Each named move below is a turn or a mirror, shown by a few rows before and after it. Which moves, in which order, take the first row of each later pair to the second? The first pair is answered.
Z_668 (before |-> after):
[ 15 -12  14 -34   6 -16   8  11   4  -1   4 -12   2   3 -16  -7  17  17] |-> [  2 -18  17 -20  -3 -13 -12  15  -9   5   6  18   2  -9  10 -18  23   5]
[ 24  26   0 -29 -11   9   3  16  22  -5  -4 -15  -7   4  -4   7 -10  18] |-> [ 10  17   3 -12 -22  13 -23  20   5   7  -1  23  -6 -12  28  -7  -1   2]
[  5   5   9  -8   7   0   2   1   0  -4   4   0   6  -9   5 -13   4   8] |-> [  5   6   8  -7   7  -1   1   0  -1  -3   4   1   7  -9   6 -12   3   9]
[-13  -1   9 -18   7   7   4 -13 -19 -20  -3  -6  -4  -1   2   4  -8   6] |-> [-15  -3  10 -13   5   7  -2 -12 -23 -15  -3   3  -4  -4  10  -1  -4   1]
Z_404 (before |-> after):
[ 21  -5   8 -20   0   4  15   6  29  -4   7 -21   6   1 -11   0   6  15] |-> [  7 -13   8 -21  11  -5  18  -3  12 -11  -3 -30   8   7 -19   6   2   9]
[  2   1   7  -9   8  -6  11   3   6  -1   2  -2   3   4 -13  -3   2   8] |-> [ -4  -2   7  -8  12  -9   8   2  -2  -2  -1  -2   4   4 -12  -1   0   4]
[ 6 10  7 -4 -2  4 -2 -2 13 10  0 -5 13 -9 -7  3 -7 12] |-> [  3   7   7  -5   0   0   0  -4   7   7  -3 -10  15  -6 -12   5  -8  14]
[ 29  15 -17   8  -7  14   9  13  30   1  22  10  -4  11  12   3  -8 -11] |-> [ 32  15 -13  -2   1   9  20   9  31  -4  17  -5  -4  16  -3   9 -10  -3]
Z_722 (before |-> after):
[ 6  3 -7  0  0  2  3 -1 11 -5  5 -4 -5 10 -6  0  2  2] |-> [ 5  1  2 -8  1 -1  2 -5  9 -7 -5 -8 -2  4 -4 -3  6 11]
[  3  -1   0 -16  10   4  15 -14   3 -10   4 -25  -4   7 -14   5   0   8] |-> [  4   1  -6 -11   9   8  16 -13   3  -8   9 -22  -5   9 -16   5  -2   4]
[ -9  -3   1   6  -3  -2 -14   3   4   4  -1  10   4  -1   9  -3  -2  -6] |-> [ -9  -2   1   6  -3  -2 -13   3   3   4  -2   9   3  -2   9  -5  -1  -5]
Z_639 (before |-> after):
[ 32  13   3   0 -14  13  14  12  27   8  22 -26   3   6 -10  16   2  17] |-> [ 11  -3  34  -8 -15  -1 -15  10   4  16  -7  -2  12 -25  28  -5  20  21]
[-17 -12   1  13   1  12 -25  -6 -13  11 -11  22  -5   2  13 -17   9 -12] |-> [  5   0 -15   4   9  19   9  -9  11  -2   0 -17 -10  28 -30   3  -7  -1]
[-26 -12  -9  13  -5  -6 -12   3 -34  -3  -6  23   3   2  12   1  -3 -27] |-> [ -5   0 -17  -2   8  -7  20  -3 -13 -16  -1 -19  -1  27 -31  18 -17 -10]

Between the rows of a pair lie two moves.
[  4  -4  17  -7   3   0  14  -5   7 -11  -4  -6  -7  -4  -4   5  -2   3] |-> [ -9 -11  14   0   5  -5  10  -8  -7 -11  -8   0  -7  -2  -1   5  -4  -7] -> Z_404, Z_404
[-19  -9 -20  18  -4   3  -4   3 -17   5  11  16  -3   5   2   9  -9 -23] |-> [  3   0   2 -18   7  -7  16  -3   8  -3  -8 -30   0   3 -21  13  -6  17] -> Z_404, Z_639
[ -8 -10  19   0   8 -12   6   3   2  -3  -5 -17  -2  18   9   0  12   6] |-> [-2 -4  9 16 -4  2  0 13  9  4 12  3 -5 19 18 -3 13 -4] -> Z_639, Z_404
[ -2  14   4   9  -5   1 -15  -7   2   9 -14  15  -5 -14   8 -13   4 -19] |-> [ 18  24   0   2  -2   5   4  -6  24   6  -7  -6  -9   0 -11  -4  -1  -7] -> Z_404, Z_639
[-17  -4  -2 -21  12 -22   4 -15 -15 -11 -29 -22  -4   5 -12  18 -25  -5] |-> [-12   1 -31   6   2  -3   4  -8 -10  -5   3  -1  -9  17 -13  25 -32 -32] -> Z_668, Z_639
[  6  -2 -14  -2   2   5  23  -3  12  -5  22  -9  -1   7  -3  21   5   0] |-> [ -1  -5 -18  10  -4  10  10  -2   6   1  27  11  -1   1  11  15   7 -10] -> Z_639, Z_639
[-15  -5  -9   3   8 -17   3 -10 -33  -4  -8  -7  -1  17 -16   6 -10 -16] |-> [ -4  -2  -9  20 -10   1 -17   3 -20  11   9  28  -1   2  12  -5  -2 -22] -> Z_404, Z_404
[-20 -15  11  12   1   2 -27  -3 -28  19   8   3  -4  -7  10 -20  -5 -10] |-> [ 14   2  10  -9   5   7   4  -5   8  11  15 -37  -8   6 -25  -8 -12  16] -> Z_404, Z_668
[ 28   5  -7   4 -16   0  10   3   6   3  14   1   0   5   1 -12   0  16] |-> [ 20   1   3 -10  -7 -10  14  -3  -2  -4  -1 -13   2   5  -6  -9   1  26] -> Z_722, Z_404
[  1   4 -16  12 -10   2  -8   7 -10   4  12   3  -1   2   3   0  -5 -21] |-> [ -7  -1  -2   4  -8  -6 -17   7 -17   7  -1   6   4  -7  13  -4   0 -15] -> Z_639, Z_639
[-21 -12  11 -17  13 -20   4  -7 -22  -6 -34  -9   0   4 -10   5   2  -1] |-> [-23 -13   7   3  -4  -4 -19   3 -21   7 -19  28   0  -9  19  -8  11 -16] -> Z_404, Z_404
[  9   5 -11  15  -5  18 -10   0  12   4  17  21   0  -4   7   9  -9  -9] |-> [ -3  -3  15  -1   1   4 -20  -6   1   3  -8  19   6 -22  21  -2   0   4] -> Z_639, Z_668
[-22 -16   2 -10  -6 -13 -14  -5  -7  -6 -14   4   7 -11   5   3  -6  -2] |-> [ -7  -8   4  -5 -17  -4 -19   2   7   1  -6  14   7 -18  16  -4  -1   3] -> Z_404, Z_404
[-11  -1  -6   3   5 -18  -8  -4  -5  -2   6  15 -21   9  -2  -7  -5   0] |-> [ -7   2 -10   0   6 -14  -2  -5   2  -4  10   9 -24  15  -9  -3  -6   1] -> Z_722, Z_639
[ 15   7 -17 -10   7  -9  15   8  12   5  19  -2  14   1  -1 -13   1   8] |-> [ -3  -1  -4 -12   9 -19   1   6  -6   8   3   9  18 -10  15 -22   7   3] -> Z_404, Z_639
[ -2  -8   5 -16   0 -13   1  -4  -4  -2   1 -13  10  -5  -1   0  -1   4] |-> [  5  -6  -9   0 -13  -1  -3   4   4   6  18   4   8  -6   8  -3  -2  -6] -> Z_639, Z_404
[  2  11 -12  -8   7  -4   9  -4  -7  -6   2 -13  -6  13  -7   5  -2  -3] |-> [-13   6  -4  -8   9 -11  -2  -5 -21  -4  -7  -4  -4   5   3  -1   1  -5] -> Z_404, Z_639
[ 35   9  -8  -6 -18  11  13   8  28   2  21  -1  -5  12 -15   9 -12   5] |-> [ -3 -13  28 -19 -10 -17 -19   1 -10   5 -21  17   7 -20  22 -11   6  10] -> Z_404, Z_639
[ -5   5  -2 -18   9 -23  16   1  -4  -2 -18  -5  11   0 -23   8  -2 -14] |-> [ -9   2   1  -2  -4 -15  -5  10  -6   9  -9  29  11 -13   5  -3   7 -23] -> Z_668, Z_404
[-1  2  5 -1  0  1 -9 -1 -2 -2 -2  9  2 -8 14 -8  7  3] |-> [  0   3   3  -8   7  -3   6  -7  -2 -11  -7 -12   3   1  -4   2   0   6] -> Z_668, Z_404
[  4 -16  -3 -10  13   1 -11 -17   7  21 -25 -12   4  -5  -2   8  -1   6] |-> [ 10 -13 -17   7   3  17 -16  -9  16  27  -5   8   0  -2   5   7  -3  -6] -> Z_639, Z_404
[  1  -2  -4 -11  -8 -10  19 -20   8 -16  -1 -33   2  15 -32  13 -23 -11] |-> [  5  -2 -12  -7 -10  -3  18 -18   9 -15   6 -29  -1  20 -33  14 -24 -16] -> Z_668, Z_639
[  3   3 -15   2 -10   3   3   1   9  10   9  18   9  14  16   1  -1   1] |-> [ -3  -1  -4 -17   3 -12  13  -8   2   1  -9  -7  10  15   2   7  -3  15] -> Z_639, Z_404
[  9  -1  18  -5  -8  -3   0   8   0   9  -7  -2   6 -18  10  -8  13   9] |-> [ 13   4   0  12 -15   8  -1  12   1  11  12  13   2 -11  11  -8   7  -5] -> Z_668, Z_639
[ -8   1   6  -7  -1   8   3   2  -5   0 -21 -16  14   1   5  -1   9   2] |-> [ -3   7 -12   4  -4  19  12   4   3   0  -5 -14  12  13  -3   7   2  -9] -> Z_639, Z_668
[ -2  -4  12   1  -6   0 -14   5   4   7  -4  14   7 -13  19 -10   9   5] |-> [ -1  -1   8 -14  10 -10  11  -4   1  -8 -11 -21   5   4 -13   4  -4  12] -> Z_668, Z_404
[ 19   6  12 -18  -1   5   4   2  17  -1   0  -6   2  -3   4  -3   3  23] |-> [ -2  -2   3   5  -9   9 -14   7  -5   4   5  27   1  -6  26  -8   5  -5] -> Z_404, Z_639
[ 13   3 -15   0   2   8   6   9  18  -1   6  -9  -9   5 -10   5  -7  -3] |-> [ 14   2 -10   6  -6  10  -3  13  19   5   8   7  -9  -6   4  -2  -4  -2] -> Z_668, Z_404
[  5   3 -20  23 -10  16 -11   7   1   2  25  21  -1   4   6  -7  -9 -19] |-> [ 23  11 -17  12  -9  19   1  10  23   1  26   2  -3   7  -8  -4 -10  -3] -> Z_404, Z_668
[ 15  18 -11  17  12  23   2  -1  18   0  24  13 -13  10   1   4   1  -3] |-> [ 14  18 -10   7  20  15  13  -8  17  -7  15  -5 -13  16 -15  11  -4   3] -> Z_404, Z_404
[ -7  -8  12  -6  -6   2 -17   6  -2  10  -9   6  -3 -20  17 -17  10  11] |-> [ -4  -4  -3   9 -12  13 -16  10   0  13   7  16  -8 -11  16 -13   7  -3] -> Z_668, Z_639
[ -4  -3 -18  13  -8  -2   4 -20 -15   5   5  13  -1   6  -4   1  -4 -23] |-> [ -1  -2 -20  13  -7  -1   9 -21 -12   2   7   6  -3  10 -13   4  -8 -21] -> Z_668, Z_404
[  4  -4  -3 -16   5   8  15  -6  -1 -12   2 -14  -1   0 -20 -14  -2  10] |-> [-16 -13  -7  -8   6   3   8 -10 -23 -15  -1  -1   0   1 -12 -13  -3  -6] -> Z_404, Z_404
[  3   4  -1   9 -10  18 -21   7   6  -3   7  20   5   0  15  -4   5 -12] |-> [ -3   0  21 -12   0   6 -22   3   3  -5 -16   5  11 -11  16  -7  11   7] -> Z_668, Z_639
[ 41   9   7  -2 -24  14  29   6  25  24  -2  -6 -12  -6  -4  -8 -14   8] |-> [ 32   3  25 -15 -20   3  20   3  17  26 -21  -9  -7 -20   6 -16  -8  17] -> Z_639, Z_668
[  9  -8  -2   1  -3   7   6   1  -3  -8  14 -17  10 -23 -12  -3  -5  14] |-> [ -3 -14  -5   2   2   1   3  -3 -17  -9  10 -18  10 -20 -13   0  -8   5] -> Z_404, Z_404
[  1   1  25   0 -14  -4 -13   1 -10   9  -9   6 -13  -5  10  -8   7   0] |-> [ 14   9   9   8 -20  10  -4   6   2  10  10   9 -18   5   1  -2   1  -6] -> Z_722, Z_404
[ 17  -2  -8   7  10  13  25  12  12  -9   5  -4   2   4   6   3 -34   9] |-> [  4  -8 -11   7  18   7  25   7  -4 -13  -1  -7   2   8   2   7 -36   2] -> Z_404, Z_404
[ 17   1  -6 -25  13 -17   9 -10   4  -8  -8 -31   6   5 -23   6   4  15] |-> [ -8 -12   6 -15   5 -21 -22  -5 -22   4 -18   9  11 -18  16 -13  17   2] -> Z_722, Z_639
[-12  -4 -14  19  -1  -4  -5  -1 -17   4   2  14   0   3   4   8  -2 -19] |-> [ -8  -1 -19  13   4  -6   6  -4 -13  -3   3  -1  -1  12 -12  16  -8 -16] -> Z_668, Z_404
[ -1   2  21 -17 -15  -4 -10  -7   0   3 -15   2  -6  -5  -5   0  15  32] |-> [ 14  11  -5   5 -27  15  -5   1  14   6  15  15 -13   8 -10   5   8  17] -> Z_639, Z_404
[ 18   2  12 -11   1   5   8   2  13  -3  -2 -14   1  -1  -6   2   5  17] |-> [ -5 -10   4   6  -4   5 -15   3 -12   4   0  19   0  -6  18  -3   6  -9] -> Z_404, Z_639
[ -7  -8   3 -11   6   1   7 -12   6 -15 -19 -19 -12   4 -21   8  -2   1] |-> [-17 -13  -6   1   5   2   3 -12  -8 -14 -15  -5 -14  10 -17   8  -6 -16] -> Z_404, Z_722
[ 24   3  12  -2 -12  21  -6  -6  31   9  16  29  -8   8   0   5   1  21] |-> [ 18  -2  16  -2 -13  19 -12  -7  25   9  12  36  -7   3   8   0   6  20] -> Z_639, Z_639
[  2  -1  10   5  -9   2 -14  10  10  13  -2  16  -1 -13  18 -11  12   3] |-> [ 13   6  -4  -3   2   3  15   5  19   0   6 -17  -5  11 -21   9  -4   7] -> Z_639, Z_404
[-15 -12  -2   3  -1  -6 -17  -6 -22   8   1   8   4  -5  12  -7   7 -21] |-> [ 13  -1   3   1 -12   6 -18   4   8  15  11  12   2 -12  17 -13  12  -6] -> Z_404, Z_404
[-29   1 -10  32   2  17 -17  -3   3   7  21  24   4  -5   5   6  -1 -20] |-> [-15   8   0   3  19   6  15 -12  19  -9   8 -29   6   9 -33  21 -10   7] -> Z_639, Z_722
[ 10   4  18 -22   0 -13  -2   4  10   5 -11 -15   3   0  -3 -10   3  25] |-> [-11  -5  18 -11   0 -16 -17   5 -10   7 -18   3   5  -6  13 -14   5   8] -> Z_404, Z_668
[-23   2   7   7  13 -14  -4  -4 -40  -4  -8   1  -2   1   5   1   0  -8] |-> [-19   1   9  -3  16 -16   4  -8 -36  -9 -11 -13  -3   5  -6   4  -3  -1] -> Z_639, Z_639
[-20   8   5   0  -5 -17  -8  -7 -13  -1 -13  11   7  -8  11 -17  14  -1] |-> [-14  12   7 -13   1 -21   5 -10  -7  -8 -17 -10   8  -4  -3 -11  12  10] -> Z_639, Z_639
[-15  -1 -11  13   4  -3   4  13 -10  -4   1  14  -7  18  17  11   3 -17] |-> [  5   9 -11   3   4   2  21  13  12  -9   6  -7 -10  25  -1  15   0  -1] -> Z_404, Z_668
[  9  21   8   7  20  -3  -4 -13  18  -6  20  -7 -19  -5 -24 -12 -13   5] |-> [-12  14  10  17  15  -6 -22 -11  -2  -1  16  20 -17 -11   0 -21  -8 -12] -> Z_404, Z_668
[ -1  11   5 -13   3   0  11   5   7 -10   0 -14  -6   0 -14  -6   7   8] |-> [-21   3   4  -2   0  -3  -7   4 -13  -7  -4   8  -5  -7   5 -12   9  -8] -> Z_404, Z_668
